In the data rows, the value 128 means zero.
Some points, each followed by its number:
tensor([220, 175, 167, 131, 116, 100, 112, 120, 129]) 0
tensor([ 92, 103,  97, 114, 168, 181, 135, 118, 118]) 1
tensor([129, 125, 125, 133, 166, 145, 119,  99, 107]) 2
tensor([ 92, 103,  92, 108, 120, 166, 161, 121, 114]) 3
tensor([ 93, 103,  97, 116, 134, 129, 134, 138, 126]) 4
tensor([142, 120, 105, 113, 115, 111, 127, 148, 133]) 5
tensor([106, 117, 120, 124, 116, 101, 115, 185, 184]) 6
tensor([ 92, 102,  94, 115, 143, 211, 158, 101, 105]) 7
tensor([ 91, 101,  88, 112, 116, 124, 142, 152, 135]) 8
tensor([ 92, 102,  95, 111, 138, 139, 130, 167, 152]) 9
tensor([ 95, 112, 123, 151, 168, 129, 116,  99, 106]) 10
tensor([142, 161, 186, 158, 118, 101, 112,  97, 107]) 11
tensor([ 92, 102,  93, 108, 115, 108, 126, 197, 172]) 12
tensor([ 92, 102,  95, 111, 121, 194, 181, 123, 116]) 13
tensor([123, 139, 158, 149, 120, 124, 130, 109, 110]) 14
tensor([108, 120, 121, 123, 115,  99, 112, 140, 160]) 15
tensor([ 93, 102,  92, 110, 115, 106, 121, 174, 166]) 16
tensor([174, 195, 243, 184, 117, 101, 112,  98, 106]) 17
tensor([255, 207, 198, 140, 116, 100, 112, 100, 107]) 18
tensor([ 92, 101,  91, 113, 118, 135, 143, 127, 116]) 19
tensor([ 94, 105, 108, 133, 188, 164, 122, 100, 106]) 20
Which two points above are nearest to each new point? Their numbers follow each, nearest first.
tensor([212, 145, 125, 125, 115, 100, 112,  98, 105]) 0 5
tensor([ 93, 108, 114, 138, 170, 133, 116,  98, 109]) 10 20
tensor([136, 155, 186, 162, 119, 100, 111, 100, 108]) 11 14
tensor([229, 173, 156, 135, 115, 108, 121, 126, 122]) 0 18
tensor([ 92, 103,  89, 109, 138, 201, 157, 102, 110]) 7 13
tensor([ 94, 105, 106, 128, 188, 164, 123, 100, 107]) 20 1
tensor([204, 211, 247, 185, 117,  99, 112, 100, 105]) 17 18
tensor([ 97, 114, 128, 157, 150, 114, 114,  99, 105]) 10 2
tensor([ 98, 116, 133, 156, 153, 115, 113, 100, 107]) 10 2
tensor([129, 146, 162, 147, 119, 117, 128, 117, 115]) 14 11
tensor([ 92, 100,  91, 106, 118, 136, 151, 156, 133]) 8 4
tensor([255, 213, 221, 150, 115,  98, 110,  98, 107]) 18 0
tensor([119, 122, 116, 123, 116, 117, 133, 137, 126]) 5 4
tensor([ 93, 103,  89, 109, 181, 255, 164, 100, 106]) 7 1
tensor([140, 158, 187, 165, 120, 100, 112,  98, 107]) 11 14
tensor([166, 166, 182, 154, 118, 100, 112,  99, 106]) 11 14
